x =
[[-1.78 -2.40 -2.26  0.73  1.50  0.38]
 [ 1.51  4.79  4.46  1.43  2.86  0.17]
 [ 0.17  2.76 -2.32 -3.19 -0.41  2.54]
 [-1.10  3.73  2.94  2.98  2.09 -0.15]
 [ 2.36 -5.50 -1.63 -1.95  0.40 -1.47]
 [-0.23 -3.95  3.94  1.89  2.02 -2.26]
 [ 2.59  3.10  0.41 -1.20  1.66  1.04]
 [ 0.66  3.28  0.06 -1.97  0.73 -2.06]
 [-3.81 -3.24 -4.15 -1.33 -0.84  1.54]
 [ 0.19  5.48  2.85  2.10  3.75 -0.29]
 [ 3.26 -4.24  1.95  0.89  3.10 -5.22]]
x[0][0] = -1.78
x[:, 2] = [-2.26, 4.46, -2.32, 2.94, -1.63, 3.94, 0.41, 0.06, -4.15, 2.85, 1.95]
x[:, 4] = [1.50, 2.86, -0.41, 2.09, 0.40, 2.02, 1.66, 0.73, -0.84, 3.75, 3.10]
x[0] = [-1.78, -2.40, -2.26, 0.73, 1.50, 0.38]
x[9][1] = 5.48
x[4] = [2.36, -5.50, -1.63, -1.95, 0.40, -1.47]
x[9][0] = 0.19
x[0][5] = 0.38
x[0][3] = 0.73
x[10][0] = 3.26
x[5][4] = 2.02
x[8] = [-3.81, -3.24, -4.15, -1.33, -0.84, 1.54]
x[4][1] = -5.50
x[4][2] = -1.63
x[2][1] = 2.76
x[2][4] = -0.41
x[:, 5] = [0.38, 0.17, 2.54, -0.15, -1.47, -2.26, 1.04, -2.06, 1.54, -0.29, -5.22]
x[2][5] = 2.54
x[10][1] = -4.24
x[3][0] = -1.10
x[:, 1] = [-2.40, 4.79, 2.76, 3.73, -5.50, -3.95, 3.10, 3.28, -3.24, 5.48, -4.24]
x[8][5] = 1.54
x[4][5] = -1.47
x[3][2] = 2.94
x[0][4] = 1.50
x[10][2] = 1.95
x[6][0] = 2.59
x[2][0] = 0.17
x[3][1] = 3.73
x[2][3] = -3.19
x[3][5] = -0.15
x[7] = [0.66, 3.28, 0.06, -1.97, 0.73, -2.06]

grid =
[[-3.59 -1.15  1.04 -4.26 -3.18]
 [ 1.71  0.62 -1.14 -1.43 -5.92]
 [ 0.62 -4.41  2.59 -2.51 -3.72]
 [-2.42  0.25  3.02 -2.41 -1.42]
 [ 0.10  1.73  3.41 -1.80 -1.47]
 [-1.65 -2.24  0.96  2.25  2.39]
 [ 1.96  2.76  2.47  1.12 -2.54]
 [-4.93 -1.57 -0.64 -3.28  0.31]
 [ 1.89 -1.19  1.01  2.37 -0.41]
 [-2.66 -1.03 -4.55 -0.53  0.45]
 [ 2.97  0.20 -1.32 -0.13 -0.62]
 [-0.36 -3.07  0.81 -3.75 -1.91]
 [-4.40  0.37  0.27 -1.30  3.03]
 [-0.91 -0.44 -3.53 -0.68 -2.66]
 [-1.45 -0.10  3.34 -2.15 -0.21]]
Rows and columns are counted from 0.
row 0 col 0 -> -3.59
row 13 col 2 -> -3.53
row 12 col 3 -> -1.30
row 5 col 4 -> 2.39
row 8 col 3 -> 2.37
row 0 col 4 -> -3.18
row 14 col 3 -> -2.15
row 7 col 4 -> 0.31
row 11 col 0 -> -0.36
row 10 col 0 -> 2.97
row 8 col 2 -> 1.01
row 4 col 1 -> 1.73
row 13 col 1 -> -0.44
row 13 col 0 -> -0.91
row 3 col 2 -> 3.02
row 1 col 3 -> -1.43
row 5 col 1 -> -2.24
row 13 col 3 -> -0.68
row 3 col 4 -> -1.42
row 11 col 1 -> -3.07
row 2 col 0 -> 0.62
row 0 col 2 -> 1.04
row 3 col 0 -> -2.42
row 3 col 1 -> 0.25
row 12 col 4 -> 3.03
row 10 col 2 -> -1.32
row 7 col 3 -> -3.28
row 2 col 4 -> -3.72
row 6 col 0 -> 1.96
row 6 col 3 -> 1.12

arr =
[[ 2.95 -1.58 -2.86 -0.37  5.11  0.80  0.32 -1.03 -3.65 -0.18]
 [-0.25 -0.36 -0.18  0.58  1.26 -0.71 -0.47 -0.34  0.00 -0.24]
 [ 0.50  0.09  1.21  0.25  2.46  0.17  0.53  1.56  1.23  0.46]
 [-4.48  0.69 -2.82 -0.41 -1.12  0.34 -0.62 -3.91 -7.32  0.81]
 [-0.35 -2.11 -0.85 -1.47  0.08  0.22  1.39  2.22  0.17 -0.58]
 [ 1.57  1.16 -1.67 -0.01  0.59 -1.09  0.01  1.79 -2.38  0.60]
 [ 1.15  0.17 -1.68  0.12  1.97  0.04 -0.40 -0.13 -1.40  0.57]
 [-2.54 -0.04  0.86 -0.73 -1.58 -0.38  0.31 -0.45  2.09 -0.31]]
arr[0, 0] => 2.95
arr[0, 6] => 0.32
arr[6, 7] => -0.13
arr[0, 3] => -0.37
arr[1, 5] => -0.71
arr[4, 9] => -0.58
arr[0, 7] => -1.03
arr[6, 8] => -1.40
arr[1, 7] => -0.34
arr[:, 8] => [-3.65, 0.00, 1.23, -7.32, 0.17, -2.38, -1.40, 2.09]
arr[5] => [1.57, 1.16, -1.67, -0.01, 0.59, -1.09, 0.01, 1.79, -2.38, 0.60]
arr[7, 4] => -1.58
arr[6, 2] => -1.68
arr[6] => [1.15, 0.17, -1.68, 0.12, 1.97, 0.04, -0.40, -0.13, -1.40, 0.57]
arr[4, 4] => 0.08
arr[:, 9] => [-0.18, -0.24, 0.46, 0.81, -0.58, 0.60, 0.57, -0.31]
arr[:, 1] => [-1.58, -0.36, 0.09, 0.69, -2.11, 1.16, 0.17, -0.04]
arr[1, 9] => -0.24
arr[2] => [0.50, 0.09, 1.21, 0.25, 2.46, 0.17, 0.53, 1.56, 1.23, 0.46]
arr[7, 9] => -0.31
arr[7] => [-2.54, -0.04, 0.86, -0.73, -1.58, -0.38, 0.31, -0.45, 2.09, -0.31]
arr[3, 5] => 0.34
arr[2, 2] => 1.21
arr[3] => [-4.48, 0.69, -2.82, -0.41, -1.12, 0.34, -0.62, -3.91, -7.32, 0.81]
arr[7, 8] => 2.09
arr[5, 9] => 0.60
arr[0, 5] => 0.80
arr[1] => [-0.25, -0.36, -0.18, 0.58, 1.26, -0.71, -0.47, -0.34, 0.00, -0.24]
arr[0] => [2.95, -1.58, -2.86, -0.37, 5.11, 0.80, 0.32, -1.03, -3.65, -0.18]
arr[:, 5] => [0.80, -0.71, 0.17, 0.34, 0.22, -1.09, 0.04, -0.38]
arr[7, 7] => -0.45
arr[1, 2] => -0.18
arr[0, 8] => -3.65
arr[6, 3] => 0.12
arr[2, 4] => 2.46

m =
array([[81, 84, 56, 27, 17, 57],
       [67, 60, 30, 22, 34, 94],
       [29, 67, 33, 54, 93, 30],
       [24, 54, 73,  5, 65, 11],
       [81, 42, 74, 96, 53,  2]])
m[0, 0] -> 81
m[0, 4] -> 17
m[4, 4] -> 53
m[4, 2] -> 74
m[2, 2] -> 33
m[:, 2] -> [56, 30, 33, 73, 74]
m[4, 5] -> 2
m[:, 3] -> [27, 22, 54, 5, 96]
m[3, 3] -> 5
m[0, 5] -> 57
m[3] -> [24, 54, 73, 5, 65, 11]
m[:, 5] -> [57, 94, 30, 11, 2]
m[1, 4] -> 34
m[0, 1] -> 84
m[0] -> [81, 84, 56, 27, 17, 57]
m[1, 5] -> 94
m[:, 1] -> [84, 60, 67, 54, 42]
m[3, 2] -> 73

B = array([ 0.04,  0.10,  0.19, -0.19, -0.11,  0.09,  0.07])
B[0]: 0.04
B[2]: 0.19
B[6]: 0.07
B[4]: -0.11

W = [[0.149, 0.206, -0.151, 0.202, -0.150, -0.147, -0.155, -0.151, -0.160], [-0.154, -0.253, 0.070, -0.258, 0.080, 0.071, 0.078, 0.067, 0.085], [0.039, -0.169, 0.207, -0.174, 0.208, 0.209, 0.204, 0.208, 0.202], [-0.177, -0.194, 0.002, -0.200, 0.002, -0.003, 0.012, -0.012, 0.006], [-0.146, -0.279, 0.113, -0.284, 0.120, 0.113, 0.119, 0.110, 0.124], [0.083, 0.148, -0.170, 0.146, -0.167, -0.166, -0.173, -0.169, -0.175], [0.017, -0.190, 0.188, -0.194, 0.187, 0.190, 0.185, 0.189, 0.181], [-0.107, -0.050, -0.159, -0.048, -0.154, -0.157, -0.157, -0.156, -0.151], [-0.131, -0.176, 0.005, -0.176, 0.018, 0.008, 0.010, 0.012, 0.026], [-0.177, -0.179, -0.043, -0.182, -0.031, -0.042, -0.033, -0.047, -0.023]]
Indices start at 0.
row 0 col 0 -> 0.149
row 4 col 6 -> 0.119
row 5 col 1 -> 0.148
row 3 col 2 -> 0.002
row 3 col 7 -> -0.012
row 7 col 5 -> -0.157
row 2 col 6 -> 0.204
row 8 col 8 -> 0.026
row 0 col 2 -> -0.151
row 3 col 1 -> -0.194
row 5 col 0 -> 0.083
row 2 col 7 -> 0.208
row 8 col 0 -> -0.131
row 5 col 6 -> -0.173
row 2 col 3 -> -0.174
row 1 col 3 -> -0.258
row 5 col 8 -> -0.175
row 8 col 7 -> 0.012
row 8 col 4 -> 0.018
row 0 col 7 -> -0.151
row 6 col 6 -> 0.185
row 9 col 3 -> -0.182
row 4 col 0 -> -0.146
row 2 col 1 -> -0.169
row 1 col 1 -> -0.253
row 0 col 1 -> 0.206
row 8 col 3 -> -0.176
row 5 col 3 -> 0.146
row 2 col 4 -> 0.208
row 6 col 7 -> 0.189
row 5 col 7 -> -0.169
row 4 col 1 -> -0.279
row 6 col 3 -> -0.194
row 0 col 8 -> -0.160
